In the rows, zero is written as 128.
The rows below fall into families. The same turns and mirrors carry the whole set onto itself and the rows of a family onto each other. For each named row, which other rows are in its family? Write them in the order they are listed.
These 20 rows form 5 families of 4 rows each.
H: [134 106 112 127 103 132  93  96 133 124 108 166 127 140 132 124 133 105
 114 149 131 149  96]
T: [121 127 145 129 152 159 168 124 126 115 128  79 124 167 121 131 145 157
 159  91 134 147 119]
D: [103 128 134 156 141 142 168 123 109 115 152  74 137 153 127 138 121 138
 146  84 134 122 113]
L: [108 118 137 133 147 144 171 122 130 118 134  67 125 170 116 139 143 153
 152  94 138 147 115]
S: [140 104 130 131 104 136  96  98 134 125 125 163 114 161 135 118 144 110
 127 160 122 156 101]
M: [119 123 112 116 118 130 104 130 129 149 107 170 127 129 164 133 123 102
 125 156 133 145 112]
V: [109 140 119 106 123 116 115 137 123 146 114 161 114 118 171 133 123 109
 113 142 117 138 114]
R: [110 121 127 150 148 137 178 129 128 107 152  71 141 144 136 130 113 118
 136  92 136 126 124]
K: [122 111 149 120 140 152 165 115 117 127 126  78 127 149 104 136 159 159
 155 100 132 152 103]
B: [146 102 111 123 107 130 111 101 141 120 119 177 130 152 147 133 130 114
 136 149 134 154  87]
U: [116 123  98 109 123 113 123 130 136 132 115 172 125 127 170 140 112 114
 125 147 136 141 104]
J: [106 121 106 106 113 121 105 136 111 152 102 157 120 117 150 120 124 109
 121 148 131 152 108]
P: [140 114 111 116 110 126  96 111 141 127 119 171 129 140 137 131 141 103
 118 152 122 151 101]
E: [132 111 146 127 143 159 182 118 124 113 125  74 140 162 116 138 137 137
 149 103 142 153 113]
Y: [ 94 137 138 146 142 143 157 121 109 111 170  80 127 159 125 118 127 130
 151  94 129 116 123]
G: [111 138 146 121 147 152 172 117 124 128 129  74 117 169 110 129 145 157
 150 110 127 136 116]
Z: [110 122 112 106 118 124  99 133 133 139  97 161 124 118 169 130 125 108
 120 139 140 141 109]
X: [ 83 124 124 167 142 137 159 126 125 122 159  75 129 133 128 120 120 132
 137 100 135 117 119]
F: [138 112 116 134  97 128  85 114 141 129 115 153 125 137 133 109 138 111
 120 151 126 148  87]
C: [104 135 124 160 151 146 168 118 112 110 153  82 131 156 124 126 117 136
 141  90 127 118 128]

Which other rows belong to the same family as M? D, L, P
Which other rows belong to the same family as Z? H, T, C
Which other rows belong to the same family as V? S, K, X

The rows below fall into families. The same turns and mirrors carry the whole set onto itself and the rows of a family onto each other. For each named row, which other rows are in its family? Write them in the order they are listed.
These 32 rows form 4 families of 8 rows each.
tir: [132 125 145 138 118 150 139 136  94 140 119 120 138 102 126 121 150  91
 133]
Soneg: [130 104 116 141 134 120 108 132  91 135 111 121 115  99 128 108 160 124
 119]
nitub: [123 121  93 138 135 100 146  98 130 124 122 112 153 152 104 158 123 145
 126]
puda: [122 124  94 131 135 100 132 125 127 123 149 102 132 143 116 153 141 152
 115]
mov: [111 139 130  96 149 117 117  65 168 104 114 144 134 104 116 109 138 126
  95]
Suvi: [115 141 128 130 122 133 130  86 111 163 128 109 170 150 124 118  96 111
 101]
Vas: [100 129 139 115 141 143  93 107 105 150 115 132 144  85 133  91 114 106
 110]
miruf: [131 121 133 149 119 132 125 104 116 147 138  96 177 123 116 134 107  82
 113]
pom: [120 126 152 132 133 150  87  66 135 119 113 147 149 171 101 151 130  99
 113]
tazu: [ 91 100 144 100 157 108  83  81 149 132 123 163 149 111 121 119 153 126
 115]
Vur: [108 134 120 142 116 130 105 103 103 149 128 104 141 148  95 110 133 123
  65]
Luzig: [113 125 118 157 123 141 123 107 112 134 114  95 179 151 119 153 126  86
 115]
Dab: [114 107 110 139 131 116 146 117 126 131 119  84 150 139 143 143 160 146
 103]
fazam: [109 108 100 120 110 141 149 116 144 159 113 104 158 118 106 125 166 143
 127]
Mab: [131 132 141 129 136 141  93  86 124 140 110 113 149  95 125  82  99 115
 107]
Nebeg: [113 114 130 112 132 137 123  92 157  93  94 124 155 126 102 169 152 151
 141]
siz: [ 96 115 125 128 133  96 141 115 117 116 135 154 101 112 111 144 139 129
 134]
kabup: [100 132 158 108 122 146 106  62 147 130 112 130 152 115  91 147 119  87
  92]
gebem: [123 155 131 131 147 165 104  78 142 103 103 115 165 156 121 139 112 125
 105]
Sulil: [124 116 123 124 125 144 131  75 167 103 102 135 100 139 112 150 167 127
 115]
difa: [122 151 112 138 107 139 141 132 105 132 125 131 141 120  77 107 140 118
 124]
Mikev: [126 105 136 105 144 128 123 111 130 135 118 159 120  83 103 141 152 131
 155]
rup: [ 98 105 110 130 130 110 148 103 155 143 140 152 124 130 118 132 178 102
 127]
Lok: [ 98 120 128 106 157 134 102  94 180 125 111 123 162 133 115 157 162 134
 147]
sudi: [118 109 129 119 163 132 115  79 170 126 122 124 174 153 124 168 155 133
 116]
baf: [111 120 154 118 161 141  84  89 129 130 131 171 102 119 125 124 141 112
 110]
Gesu: [146 103 127 143 123 133 113 141 101 134 137  99 129 104 126 130 161 112
 113]
Neso: [142 140 147 117 143 154  83  94 114 124 102 134 145 120 128  78 140 126
 103]
Nudaz: [ 92 114 147 127 162 128  73  77 156 139 120 153 116 135 125 123 148 103
 124]
gege: [107 127 121 103 136 123 121 122 139 126 131 143 112 105  96 154 142 142
 160]
Mep: [132 145 142 150 146 153  87  68 148 105  98 124 138 155 114 119 115 107
 116]
pakar: [123 134 152 129 134 150  88 104 122 118 113 116 164 113 103 109 166  87
  76]

Which other rows belong to the same family as Sulil? mov, Vur, fazam, kabup, difa, rup, pakar
Which other rows belong to the same family as pom? tir, Suvi, tazu, Dab, Nebeg, siz, Neso

The rows below fall into families. The same turns and mirrors carry the whole set onto itself and the rows of a family onto each other. For each named row, which other rows are in its family? Write them in the order they are listed.
These 36 rows form 6 families of 6 rows each.
Kub: [116 118 133 120 137 126 140 129 105 105 129 118 154 153 109]
pali: [ 93 156 121 103  74 157 115 140 120  69 131 107 203 129 157]
zede: [ 85 166 113  84 110 135  96  89 110 129 148 103 134 120 127]
kepiz: [ 86 177 112  99  92 176  85  98 101  88 137 126 150 123 141]
Zubud: [123 119 154 104 124 140  84 120 103 128 138 127 129 151 111]
Kivu: [114 125 110 108 108 147 108 140  97 110 153 150 132 159 104]
buv: [122 130 152 113 104 158 101 146 105  88 137  86 206 164 120]
zugil: [ 99 137 107  85  96 120  69 115 127 136 150 135 142 126 136]
Nevuz: [ 83 177 131 115  75 173 101 117  93  76 142 102 186 123 125]
dakif: [ 86 153 114  80  79 133  86 118 119 125 152 139 128 118 140]
tor: [102 149 103  97 108 162  89 110 104 105 143 150 123 139 130]
zodo: [ 77 172 109  80  69 150  90 123 129  95 143 123 170 125 161]
vol: [128 144 144 126  96 141 128 136 117  74 122  85 190 143 156]
pefum: [ 75 183 113  86  96 139  91 103 124 107 156  89 182 125 133]
nolug: [129 108 142 122  90 123 130 143  87 120 125  96 167 135 110]
kazit: [123 103 140 126  97 129 133 147  91 101 138 122 151 121 112]
malu: [111 133 148 125  86 141 131 138 100  90 106  90 201 138 135]
dis: [ 96 154 139 127  74 157 120 146  87  82 153 103 194 142 100]
Zoz: [ 97 177 120  85  84 126  80 119 146 111 152 118 156 144 163]
led: [104 133 132 123 123 131 136 143 119  83 139 105 203 158 114]
veb: [109 152 130  95  90 109  84 120 127 136 164 122 125 134 136]
bez: [ 83 165 112  88  91 139  70 110 139 105 130 129 175 130 161]
duna: [109 119 129 103  93 122 109 130 100 127 149 139 118 117 116]
Vizu: [123 110 122 102  96 112  99 131  99 143 147 118 138 129 111]
vifat: [115 122 138 126  87 147 136 152 101  72 128 105 193 128 132]
lifi: [ 89 161 134 109  86 148 101 121 127  82 108 107 206 136 159]
ker: [106 171 127 102  87 142 102 127 140  81 132 101 190 150 174]
Bos: [ 88 176 139  77  89 162  67 106 118 115 137  99 167 149 143]
Gune: [100 164 144  91  86 167  83 128 115  93 136  82 205 158 139]
sibo: [133 107 157 117 122 144 101 142 100 106 138 108 168 161 106]
Futi: [141 121 154 135 101 124 129 138 100  98 134  89 159 130 128]
Vagos: [100 154 144  82 107 149  67 101 112 133 137 121 128 145 129]
Gede: [ 83 166 122 105 102 137 111 130 129  84 152  90 216 144 126]
Bili: [108 133 123 101 131 128 121 103 102 128 134 118 119 134 115]
gited: [131 125 147 121  98 107 108 130 104 129 155 108 126 127 118]
biz: [112 126 128 123  91 143 123 157  90  99 158 127 169 159  90]

Which other rows belong to the same family as Futi? vol, Zoz, veb, ker, gited
Which other rows belong to the same family as zede? Kub, pefum, led, Gede, Bili
Which other rows belong to the same family as Gune? Zubud, buv, Bos, sibo, Vagos
Which other rows belong to the same family as lifi? zugil, nolug, malu, bez, Vizu

The rows below fall into families. The same turns and mirrors carry the whole set onto itself and the rows of a family onto each other. For each named row, which other rows are in its family? Write them in the order they are listed.
These 40 rows form 5 families of 8 rows each.
dumo: [134 122  92 127 118 137 115 127 135 117 120 173 112 180 137 150 135 102
 102]
tek: [117 133 130 143 112 116 118 138 124 111 175 115 132  96 142 122 122 132
 160]
Vup: [125 152 104 128 140  88 148 165 106 108 137 122 144 152 116 124 149  96
 131]
Fina: [114 134 126 146 113 103 106 136 114 113 167 120 133 100 138 127 133 144
 157]
rit: [155 108 145 113  99 102 129 128 121 130 150 136 101 141 150 132 149  99
 169]
pif: [135 124  93 141 125 137 128 127 137 117 119 172 110 183 132 141 125  97
 105]
Fovok: [122 147 154 150 127 135 133 112 110 129 131  96 132 162 123 121 149  80
 109]
Neta: [152  96 142 128  99 114 135 134 137 147 147 130  93 154 143 132 147  99
 164]
kos: [147 107 136 117  94 102 127 123 115 140 143 135 103 140 139 127 135 101
 180]
guloz: [124 137 173 150 120 140 127 112 108 117 119  98 141 152 133 114 141  91
 114]
Tabab: [128 116 124 150  97 148  90 115 144 142  95 150 149 116 138 107 122 113
 127]
fur: [145 129  93 136  99 139 125 125 122 121 118 161 107 186 143 146 133  95
 116]
peko: [101 147 129 122 131 148 136 127 124 118 133 135 144 118 133 183 115 128
  99]
Mogoz: [148  97 146 124 101 116 124 129 130 143 152 144  99 158 140 132 141  95
 168]
misob: [113 125 122 143 115 107 110 137 123 109 163 111 128  87 145 123 122 128
 153]
mutok: [139 119  99 128  96 134 126 133 129 116 109 163 104 187 127 147 142 104
 120]
lilef: [114 144 163 154 133 136 133 122 111 119 141 106 135 159 124 115 139  74
 120]
Gepo: [124 108 116 117 127 105 152 165 160 165 102 143 144 120 139 151 135 120
 137]
Nav: [146 129  95 127 108 147 124 133 136 113 122 172 112 176 131 135 128 105
 101]
kez: [112 143 122 131 133 153 137 128 132  96 114 137 147 136 137 175 119 135
  97]
luze: [117 137 169 142 113 143 121 113 104 119 122  98 138 166 130 119 149  96
 121]
Bef: [126 115 127 153  94 133  96 110 139 156  98 148 145 113 138 104 121 113
 122]
bago: [123 140 107 129 143  86 154 160 117 109 143 125 144 160 118 109 146 105
 116]
Taka: [109 133 165 135 121 138 126 104 107 118 121  97 134 151 130 118 141  79
 114]
Rok: [122 138 138 136 114 110 125 125 117 110 161 122 147  90 143 128 119 149
 143]
Nufur: [ 97 146 118 118 133 149 133 128 132 111 136 124 140 123 145 174 123 138
  96]
Lirak: [ 96 137 119 130 123 159 138 123 130 113 123 138 146 140 134 175 115 142
 102]
fiva: [113 102 123 106 123 107 129 169 159 161 102 146 139 110 136 134 131 126
 130]
rog: [152 100 143 114 110 122 124 130 129 138 137 129  97 159 146 131 144 103
 176]
nameg: [ 89 140 132 119 134 143 134 123 129 114 133 130 137 125 141 168 119 138
  86]
tum: [103 127 133 162 105 144  92 112 144 151 100 142 138 124 135 104 123 113
 122]
fabi: [117 102 101 107 126 112 123 158 160 165 101 142 138 110 143 141 137 120
 126]
kima: [128 118 117 100 116 105 148 161 153 165 109 152 147 113 130 148 141 127
 129]
sagup: [113 126 131 132 120 111 119 132 126  98 162 130 144  89 135 130 124 145
 153]
Laru: [126 141 101 122 140 100 161 177 133 120 146 113 136 144 120 122 153 104
 119]
Nuti: [122 145 109 131 140  93 153 170 115 100 128 116 139 154 114 121 153 101
 121]
tofot: [118 111 107 104 118 100 147 161 150 166  98 146 138 119 125 145 140 122
 133]
zas: [108 113 143 155 101 138  82 110 137 153 109 147 137 129 142 108 130 107
 113]
lofe: [117 118 122 159  84 136  92 121 148 146 100 143 138 111 141 107 132 110
 118]
roful: [139 131 104 121 142  87 148 175 122 116 140 117 138 144 118 121 150  93
 116]

Which other rows belong to the same family as Vup? pif, Neta, Tabab, misob, luze, nameg, kima
Which other rows belong to the same family as lofe? Fina, peko, Gepo, Nav, bago, Taka, rog
Which other rows belong to the same family as kez? kos, mutok, lilef, Rok, fabi, Laru, zas

The rows below fall into families. The same turns and mirrors carry the whole set onto itself and the rows of a family onto each other. For each named row, which other rows are in its family? Write them in the order they are listed.
These 20 rows form 5 families of 4 rows each.
Nopo: [145 123 105 130 153 112 146 119 129 138  88  94 129 146 140 126 149]
tidov: [112 141 178 118 125  97 129 160 135 144 107 105 143 148  99  97 128]
fel: [110 117 133 126 109 123 136 139 151 152 139 155 104 104  82  90 103]
Kabu: [135 114 135 150 105 126 129 153 160 149 140 163 108 106  93 100 112]
vodan: [123 113 117 140 111 126 124 166 153 143 124 155  82 115  85  94 124]
kuvit: [101 159  76 137 130 122 133 151 132 144 127 143 104 135 139 138 134]
kiget: [115 114 175 116 118 108 135 146 115 150 132 102 141 129  93  94 151]
zet: [115 125 174 120 117  99 139 161 119 130 120 100 158 130  99 104 128]
Sorur: [111 110 166 119 119  94 136 157 117 147 108  90 151 135  95 112 136]
nese: [131 142  77 136 115 139 129 151 107 141 140 145 115 118 128 149 136]
Luki: [144 129 113 128 149 100 137 111 125 155 113  87 156 137 141 111 126]
fav: [114 117 158 113 103  84 126 147 113 131 107  87 136 126 102 110 140]
nisoz: [124 164  96 126 142 147 135 156 127 144 143 160 108 131 136 119 128]
Namef: [131 166  84 124 118 139 125 156 127 146 129 149 105 131 127 148 137]
das: [122 115 130 139 104 136 124 152 156 145 133 162  91 111  86 115 113]
vomim: [124 161  89 141 124 142 129 147 133 148 143 161 105 140 127 139 130]
mus: [141 114  88 134 157 118 142 136 115 134 102  86 152 141 112 122 124]
tanem: [135 130 149 139  97 116 123 144 165 164 124 163  99 116 104 102 114]
Nosa: [143 127 114 126 152 102 153 122 121 151  94  90 155 153 128 124 128]
Vap: [147 129  95 128 149 107 137 131 132 153  90  81 148 150 121 122 129]

Which other rows belong to the same family as Luki? vodan, fav, nisoz
Which other rows belong to the same family as Vap? Kabu, zet, Namef
Which other rows belong to the same family as nese? tidov, mus, tanem
Which other rows belong to the same family as das? Sorur, vomim, Nosa

The rows below fall into families. The same turns and mirrors carry the whole set onto itself and the rows of a family onto each other. For each named row, which other rows are in its family? Write them in the order they are listed.
These 32 rows form 4 families of 8 rows each.
kasi: [143 114 132  97 138  79 137 149 150]
par: [ 95  87 147 118 129 114 124 120 130]
sufad: [150  93  95 118 128 120 135 108 129]
Tar: [161 121 116  95 135  94 148 154 131]
tadek: [121 137 127 146 144  97 120 140 114]
kudif: [144 130 133 136 147 124  97 140 122]
tira: [157 129 116 120 104 158 156 147 146]
tiv: [119 123 165 150 117 120 147 138 163]
sabu: [155 105 102 133 115 118 128 103 120]
Melin: [120  97 126 108 103 121 185 137 153]
saz: [106  98 141 120 150  91 126 126 130]
ronu: [121 112 126 149 111 166 144 128 125]
fom: [160  94 115 132 139 136 124 113 121]
gidu: [136  87 133 159 126 147 144 137 112]
rof: [153 128 144 146 134 118 103 157 127]
Puve: [144  87 128 110  92 139 155 143 162]
Lagup: [137 132 134 134 147 135 109 170 135]
tuto: [126  98 125 106 108 115 175 107 140]
dege: [146 100  90 105 119 117 128 142 110]
kenon: [123  97 156 109 106 104 137 113 115]
Veke: [104 108 145 145 119 156 135 122 144]
Suzep: [110 118 153 127 112 114 146 180 153]
nusu: [106  89 144 126 127  96 111 122 142]
dapob: [151 114 117 114 132  74 146 150 148]
suse: [112  95 112 114  93 114 170 128 145]
nuz: [159 133 110 134 102 134 162 161 130]
dok: [104 135 144 108 117 116 159 163 154]
zedur: [127 136 121  98 109  90 132 144 161]
noz: [169 141 108 128 121 133 155 157 146]
Sivaf: [113 136 164 130 122 126 145 171 146]
rom: [114 108 138 145  97 158 126 134 127]
dib: [143 128 101 147 129 134 138 170 159]

Which other rows belong to the same family as tuto? Tar, tira, saz, fom, Lagup, Veke, dok
Which other rows belong to the same family as dib? tadek, tiv, gidu, Puve, dege, kenon, zedur
Which other rows belong to the same family as noz? kasi, par, sufad, kudif, Melin, ronu, Sivaf

